In the data rows, the value 128 means zero.
Every row has a hidden score. In each pair, how much higher is the second row's than the first's? 15 means about the same, 30 much higher and 0 much lower. The score is a weighted sum of the row's numbers plus the product of two more (or one squared), each taken from its middle value.
<122 125 133 122 121 164 151 148 138 113 136 163 155 115 168  94>
<148 112 136 142 141 124 122 121 110 156  93 143  84 123 161 125> 8
<124 126 126 121 141 132 130 127 126  96 124 120 165 113 157 130>
<105 137  92 113 170 124 144 124 163 133 133 116 149 123 127 131> 14
<116 140 111 115 150 121 142 112 156 134 131 132 130 125 122 133>
<134 136 145 117 110 186 193 135 147  93 183 193 153 146 183  61> 20
<152  87 174 144  99  95 126 154  91 153  95 144 102 152 136 130>
<134 141 124 136  96 124 113 124 110 130 125  99 140 140 120 148> 15
<133 113 132 142 137 102 126 116 118 139 125 113 115 124  99 134>
<132 105 172 129  91 110 124 134 105 159  68 139  99 154 138 142> 16
<109 171 121 122 147 189 182  97 152  68 171 160 158 139 145 106>
<127  92 141 126 111  99 102 160 104 182  81 142  77 119 143 120> 7
<117 128 114 129 153 151 126 131 106 123 143 132 118 123 144 137>
<156  95 173 166  91  78 143 114 105 144  86 136  89 165 109 128> 12
<149 107 178 133  93 120 115 126  96 149 107 163 104 153 139 111>
<133 124 105 154 146 115  88 112 135 134 135 100 149 118 114 147> 14
<133 121 143 144 115 110 130 139 125 133 111 101 104 142 109 143>
<132 116 129 119 152 119 117 119 113 132 131 120 118 135 129 131> 23
<116 131 115 134 173 128 125 122 174 111 133 119 128 109 115 130>
<129 109 139 134 149 116 119 126 111 139 103 133 108 121 131 134> 15
<122 139 140 104 120 141 145 117 127 103 115 144 127 124 125 125>
<143 155  85 108 140 134 148 114 154 111 150 137 134 109 116 140> 19
<130  98 130 114  80 127 121 137 155 152 112 129 127 145 160 130>
<147 110 150 149 103 115 109 147  94 133 102 155  87 119 167 155> 7
<119 146 135 121 117 161 143 136 147 113 151 154 143 128 142 104>
<135  98 139 120 125  86 119 142 109 138  86 104  99 148 119 146> 16
<125 151 105 123 143 139 113 104 153 129 150 130 147 132 121 139>
<149 130 146 150 136 116 130 106  85 138 141 132 130 138 115 135> 16
<129 114 133 136 121 124  98 124  99 163 121 111  95 130 111 137>
<130 114 150 124 124 105 124 124 105 140 105 117 104 138  95 133> 16
<138 151 102 137 167 115 118 116 142 125 139 131 138 123 110 143>
<122 134  96 135 158 140 141 122 125 112 152 100 112  87 115 146> 10
<136 101 161 131  94 112 132 142  90 132 107 147 113 134 127 133>
<114 164 115 133 157 140 122 124 165 132 147  99 148 146 117 144> 19
<139 101 139 143 119 117 132 127 114 127 128 115 153 142 122 149>
<113 128 115 149 141 104 124 139 114 123 130 118 148 134 126 116> 5
<138  93 152 127  90  95 114 174 122 180  94 114 127 145 146 116>
<108 147 123 116 138 129 112 120 106 145 124 129 129  92 147 111> 9
<109 123  92 117 160 110 100 134 116 145 114  93 115 112 101 137>
<128 148 112 115 139 126 125 129 144  97 145  76 146 132  93 141> 26
<141  80 178 116  76 128 144 156  90 179  97 167  72 158 167 105>
<144 157 119 135 157 117 124  93 144 108 122 118 140 142 118 144> 20
<108 144 115 129 155 131 123 119 110 129 129 115 121 102  95 141>
<135 103 149 126 128 128 118 145 119 128 121 147 120 100 155 135> 16
<140 118 151 145  91  94 113 133 106 152 112 107 105 148 140 157>
<125 128  99 134 139 138 120 132 140 139 119 109 131 132 114 137> 20
<136 139 140 134 156 139 127 113 117 118 138 134 151 137 111 129>
<123  86 158 120 111 119 121 145  73 143  79 148  89 110 130 137> 7
<146 140 144 163 115 113 119 118 107 146 134 123 126 145 115 133>
<132 151 102 141 141 143 137  93 129 106 147  94 125 137  86 142> 19
<131  90 160 101 106 111 123 146 102 144  96 136  94 100 130 136>
<107 163 113  91 134 141 145 106 155 118 133  95 136  94 104 128> 14
<141 104 164 135  86  95 123 129 112 145  90 135 126 141 128 111>
<136 155  89 129 171 124 148 128 142 100 145  91 124 117  84 145> 13
<143 141 133 111 135 156 156 119 114  90 129 169 125 146 156 112>
<129  97 145 119 107 103 104 143 116 155  82 138  94 135 161 136> 7
<135 133 108 137 123 125 145 122 146 135 138 105 118 137 107 127>
<156  99 165 132  92 109 139 133 100 142  83 129  87 138 153 139> 15
<113 158 102 112 176 184 139 124 169 105 152 127 142 112 148 107>
<114 117 108 127 151 120  88 125 113 136 116  95 126 105 111 144> 12
<101 176 112 122 136 147 138 115 168 114 149 117 170 116 151 139>
<134  89 159 125 125 116 114 167  90 132  97 134 107 125 142 120> 16
<128 105 156 127  96 117 121 148 101 144  99 107  83 141 109 159>
<149  98 136 145 119  94 112 147 154 147 113 129 107 128 123 164> 15
<124 131 183  93 111 159 176 138 148 112 131 168 142 142 169  83>
<141 110 162 142 125  91 126 156 110 150 114 132 118 149 128 150> 12
<118 122 144 112  74 110 129 155 130 139 119 125 134 169 148 124>
<126 112 153 131  58  87 100 136  72 166  94 131  86 138 125 141> 12
<121 148  92 138 161 134  96 123 151 131 138  79 148 127 116 143>
<118 137 128 128 139 141 141 119 145 126 153 165 158 136 137  99> 16
<137 145  84 110 166 126 119 114 180 100 148 120 147 114 130 123>
<124 130 120 133 145 131 106 111 166 139 143 139 129 107 109 135> 15
<136 120 121 119 107 109 121 121 128 149  96 110  95 123 132 125>
<124 171 127 125 139 135 160 106 160 103 160 151 151 116 125 121> 19
<135 120 123 130 124 136 132 125 139 113 146 136 136 105 124 135>
<147  39 179 150 116  83 101 149  82 193  77 164  92 119 166 104> 20
<134 146 136 100 108 123 147 123 133 143 133 124 128 143 122 129>
<117 121 137 119 108 113 100 157 123 152 118  92 129 124 120 130> 10
<132 105 144 125 133 110 144 126 117 122 121 131 150 142 134 123>
<121 110 120 114 169 135 124 128 122 154  95 136 103  97 124 115> 13
<118 149 132 116 113 171 131 124 136 118 162 159 137 114 150 101>
<122 131 161 119  96 161 126 133 103 121 117 158 107 116 153 108> 14
<121 133 126 136 162 123 123 120  92 113 130 156 111 104 129 120>
<129 140 151 130 108 134 147 139 139 133 141 149 117 157 142 111> 15
<118 160 103 128 164 128 132 115 137 126 149 101 152 117  99 147>
<123 132 124 136 164 130 103 124 135 124 120 118 132 102 133 146> 16
<120 163  94 140 125 133 129 116 153 115 157  88 147 122  82 180>
<134  95 171 122 119  94 127 141 107 174  76 132  57 144 139 146> 13
<110 138 114 105 126 180 139 131 163  82 170 141 187 104 147 109>
<134  90 150 136 123 118  99 144 107 178 112 114  94 101 139 122> 9
<128 139 116 123 151 119 122 110 132 134 128  98 136 138 124 145>
<114 139 125 133 125 144 141 114 121 121 145 132 121 122 133 132> 9
<157 105 162 145  74 100 117 146  85 143  99 126  97 160 139 136>
<121 126 152 117 127 167 128 143 123 127 152 143 134 129 174  82> 20
<135 128 128 149 133 126 142 131 115 111 140 135 129 132 126 115>
<138 135 116 151 126 107 140 138 123 146 114 113 108 159 113 157> 15
<126 194 114 100 123 169 169 112 169  85 173 142 153 105 152 131>
<116 146 118 150 151 113 112 110  97 143 124 106 117 118 111 144> 13
<104 140 134 107 140 149 125 128 128 118 134 117 106  81 141 117>
<130 139 108 146 146 109 140 122 106 117 152 101 112 128 102 157> 13
<148 131 126 153 145 128 125 136  85 126 106  86  87 130 105 148>
<136 114 116 127 188 138 119 128 151 123 131 105 155 118 117 110> 19
<126 144 123 122 126 152 146 113 160 131 142 140 150 116 156 113>
<138 107 156 128 102 106 140 138 134 135 106 149 147 152  97 128> 19
<108 142 107 125 132 137 152 131 159 116 152 130 162 143 144 115>
<136 106 148 122  93  96 136 127  95 134 102 139 128 153 127 141> 18
<136 110 152 139 121  91 125 155 104 145 101 120 104 159 114 149>
<127 140  93 130 182 102 135 106 119 126 138 103 145 137  87 133> 18
<157  83 161 155 104 102 108 132  92 135  82 126 110 135 122 135>
<116  89 144 128 101  97 113 143 115 170  95 128  84 124 136 130> 8
<121 106 133 136  87 103 100 143 112 143 101 138 106 131 120 136>
<141  95 151 149 122  92 117 131 110 147  89 119 117 155 129 152> 20
<124 120 106 115 165 133 120 129 128 143 131 108 134 108 115 132>
<145 135 109 122 151 105  85 142 121 138 124  98 106 108 104 144> 13
<136 146 135 118  94 139 151 124 140 133 145 141 157 151 157  93>
< 97 148 132 139 121 155 139 125 138 110 145 135 150 114 152  99> 7
<114 126 118 132 182 131 126 122 148 119 126 132 139 123 110 119>
<135 174 116 124 152 155 152  88 151  80 161 146 166 127 136 131> 18
<129 156 127 110 136 154 148 124 150  88 145 128 153 106 142  99>
<135 113 144 139 129 132  99 143  90 157 104 146 111 138 122 120> 17
<137  86 175 133  88 101 144 166 104 167  81 138  96 147 132 126>
<108 128 116 148 151 144 108 115 110 101 130  93 130 105 126 164> 18
<132 109 165 143 108 122 130 146 105 139 109 149 118 142 156 119>
<145 111 141 112  79  86 126 147 101 166  93 133  83 119 128 146> 18
<133 146 107 126 143 137 130 102 146 126 144 126 140 134 134 133>
<114 138  94 124 163 129 130  97 148  99 151 114 136 111  83 173> 16
<126 140 125 124 141 142 134 120 131 118 134 142 123 108 144 126>
<106 145 102 132 133 133 114 107 151 123 122  79 143 148 103 146> 20
<135 138 148 119 135 158 150 116 132 105 156 163 151 137 156  81>
<147 126 122 125 138 121 133 116 132 118 135 114 171 149 137 138> 18
<114 109 185 123  98 200 139 171 116 120 151 197 110  91 212  71>
<114 140 116 125 163 139 131 122 142 124 162 125 165 156 127 118> 25
<123 135 105 116 127 130 152 119 151 125 165 110 159 160  79 129>
<128 108 155 116 105 122 122 119 105 128 119 139 120 128 143 132> 11
<108 113 139  89 104 167 137 128 156 110 139 130 138  94 151 102>
<117  96 136 137 129 115 107 159 121 164  94 131  84 123 113 124> 10
<114 144 103 114 124 127 113 111 117 137 141 120 132 114 129 124>
<115 149 132 131 131 175 144 124 145  99 163 167 128 105 159 115> 15
<112 132 104 132 146 137 136 143 138 111 152 135 151 125 137 121>
<140 128 115 143 139 116 115 108 135 144 120 133 117 118 106 134> 18
<134 114 130 147 118 103 119 132 107 137 103 135 106 122 113 141>
<134  44 149 135  85  82 111 161  82 148  52 168  65 106 151 122> 18
< 98 152 111 108 129 189 155 127 158 106 148 158 156  95 153 113>
<136  77 137 150 104  85 105 121 126 152  97 139 114 160 119 132> 10
<141 109 150 130  99  96 132 146 108 145  83 137  78 126 104 129>
<126 108 142 136 126 113 136 136 118 136 109 116 108 132 127 146> 17
<120 149 181  93  65 223 185 138 161  95 154 225 137 131 224  50>
<125 153 115 132 160 129 150 113 140 126 143 117 143 131 107 117> 14
<114 160 119 108 157 164 132 141 155 106 151 114 173 125 142 117>
<136 113 129 125 113 117 130 134 138 134 126 127 125 143  96 135> 12
<118 118 207 109  86 206 169 147 118 133 157 255 121  94 250  10>
<137 104 141 137 104 101 111 141 111 150 109 118 120 150 114 142> 12
<131 159  96 132 148 134 119  93 158 112 141 110 141 137  82 146>
<133 116 117 135 121 133 115 131 139 110 122  99 124 134 142 131> 12
<140 152 109 130 119 120 145 111 142 125 152 122 143 152 116 136>
<126 151 117 136 136 137 154 108 156 116 159 131 145 127 118 124> 14
<136 126 119 144 125 127 119 118 120 128 141 126 121 112 125 117>
<124 157  91 136 162 141 152 126 164 128 144 105 143 120 117 143> 19
<125 131  95 101 163 133 128 126 159 107 148  90 164 137 108 129>
<133 143 101 133 138 120 141 112 124  96 119  73 119 150  97 161> 14
<129 131  96 111 127 109 144 134 143 147 134 106 122 137 106 155>
<120 154  97 129 150 169 134 144 158  88 178 117 159 102 150 127> 10
<124 152 109 131 147 121 112 104 148 110 144  97 141 131 101 158>
<109 191  99 132 165 161 126 109 129  84 203 132 200 126 126 127> 15
<123 154 100 114 146 147 120 123 150 114 141 103 122 121 126 150>
<114 124 109 140 142 105 100 126 108 135 129 123 133 133 103 155> 12
<133  86 149 164  82  92  90 162  86 156  74 142  64 117 106 137>
<116 140 119 131 123 125 121 106 112 101 107 100 110 122 107 135> 25
<123 107 132 113 137 108 127 117 143 144 127 141 134 118 137 115>
<130 101 161 150  90  94 101 156  91 170  87 106  84 123 113 145> 7
<135 123 125 128 141 124 127 123 126 146 124 116 124 114  92 127>
<121 114 111 112 170 129 122 132 114 118 110  94 110 115 113 131> 17
<125 139 109 129 168 131 133 114 159 109 155 141 159 113 118 117>
<126  98 153 133  87  88 109 126 125 124 102 138 149 153 119 124> 13
<128 160 123 147 149 156 124 128 150 124 150 131 114  95 139 158>
<130 118 171 130 100 107 147 148 111 142 124 142 116 154 137 100> 14
<132 171 125 126 135 155 172  87 128  76 162 141 152 132 124 135>
<129 134 125 116 110 121 124 137 132 137 120 102 120 112 117 150> 9
<116 124 128 118 157 135 149 134 140 102 138 146 154 122 143 108>
<136  89 161 124 102  87 109 143  94 142 108 134 104 158 119 109> 15
<125 151  96 149 144 119 118 115 133 133 148 100 146 123 112 150>
<133 111 131 152 104 110 134 133  99 146 109  96 110 145 103 137> 14
<112 147 168 127 107 168 128 121 139 112 159 157 139 130 151  81>
<107 147 107 137 153 138 128 114 114 113 131 117 142 122 135 142> 10
<127 114 111 108 168 158 118 145 142 134 148 130 130 113 129 123>
<131  90 193 129  69 113 136 167 120 155 105 150  79 143 176  93> 3
<118 143  99 113 145 154 130 135 174 125 142 145 134  88 148 122>
<139 175 103 130 146 141 148 103 166 126 171 115 160 152 116 148> 19
<119 111 163 115  81 112 109 158 103 141  79 119 108 136 136 123>
<136 117 107 153 141 122 102 140 139 138 136 104 128 125 129 159> 17
<123 117 135 129 150 147 107 121 115 128 130 160 133 101 171  99>
<107 124 189 103 103 199 167 164 126 105 159 199 152  83 219  70> 16
<140 136 168 140 105 138 134 141  77 134 124 159  83 128 136 127>
<141 143 117 133 126 117 141 104 144 124 118 122 131 123 124 150> 19
<112 170 123 122 109 159 161 124 172 132 149 147 127  97 166 101>
<137 155 107 132 139 110 136  97 141 120 135 102 170 160 110 115> 20
<141 115 109 116 120 100 153 143 155 164 111 103 128 155 110 130>
<136 132 131 150 108 120 117 118 117 137 118 109 103 129 117 140> 1
<131 144  88 154 156 127  94 104 121 124 115 122 123 111  91 129>
<112 135 108 115 154 126 154 109 175 134 139 134 168 145 131 129> 24
<124 147 105 137 162 127 127 125 130 100 141  96 154 148 105 144>
<111 157  96 115 129 136 137 137 148 139 132  84 133 145 115 134> 5
<139 158 118 136 142 126 118 100 123 129 152 101 144 112 131 120>
<131  84 118 125 124 106 100 125 120 135 110 122 107 124  96 128> 15
< 95 157 102 122 146 176 143 107 172  86 168 135 198 126 141 104>
<129 105 100 114 134 128 111 120 161 133  99 134 140 123 132 132> 18
<134 134 134 110 127 124 118 128 110 121 104 145 109 104 149 154>
<101 134 138 120 144 151 117 140 133 117 130 142 138 129 150 110> 19
<134 138 144 125 112 156 152 129 114 111 136 141 114 127 147 110>
<134 130 139 148 133 115 147 117 105 108 139 147 133 148 104 105> 16
<129 158 106 125 113 132 154 112 140 122 146 125 154 146 134 119>
<124 145  93 140 123 108 144 129 146 117 144 111 164 143 106 135> 15
<125 118 109 137 140 108 117 114 135 132 138  92 162 160 106 134>
<147  82 168 154 133 115 123 144  84 138 109 123 114 141 140 141> 15
<139 107 137 126 109 104 138 126 110 111 103 108 163 159  97 163>
<125 183 113 123 151 164 161 111 143  56 182 114 196 109 122 130> 12
<129  89 169 120 108 104 132 135 116 156  83 147 112 119 155  94>
<130  91 161 125 117 115 139 119 102 121 106 141 124 140 127 122> 18
<149 104 173 122 108  98 148 140  91 154  84 130  73 146  94 140>
<135 158  93 153 144 112 171 109 151 111 153 104 172 156 102 141> 21
<141 153 113 115 138 113 132 107 163 118 136 117 156 132 102 107>
<142 133 133 137 144 152 145 133 153 133 144 165 147 120 160 102> 21
<113 171 113 129 124 144 147 127 159 118 158 143 153 124 141 117>
<126 140 140 112 104 110 114 145 137 148 107 105  97 122 132 157> 13
<108 152  74 130 170 118 112 108 136 118 135  76 145 109  98 149>
<115 142 127 137 125 159 114 116 118 117 151 158 144 143 137 111> 19
<132 140 101 119 145 124 163 123 155 123 148 105 152 142 131 139>
<114 133 139 111  95 133 121 150 134 128 128 152 134 113 139 135> 11
<139 108 144 138 146 101 139 119 121 115 113 118 130 134 124 130>
<130 155 126 155 142 134 129 106 120 121 132 106 145 134 113 121> 15
<125  94 153 157  88  85 100 158 109 172 101 130 118 156 137 138>
<131 167 115 143 136 146 146 104 120 109 155 143 151 111 140 135> 20
<136 145 164 124  90 141 128 150 114 135 141 136 135 164 144 105>
<153  70 145 141  99  89 106 148 107 182  84 146  85 113 142 138> 24
<142  61 167 124  96  72 109 159  66 159  73 136  80 136 116 139>
<136 115 147 129 127 138 145 131 104 122  97 127  89 130 133 141> 17
<146 109 177 122  57 116 144 179  80 143  82 164 104 144 155 118>
<149 140 119 123 140 130 145 110 121  78 119 114 163 122 100 140> 18
<144  76 180 133 102  76 110 143  96 161  91 128 115 171 159  98>
<137 130 127 116 139 121 137 103 111 108 110 134 144 146  98 119> 20
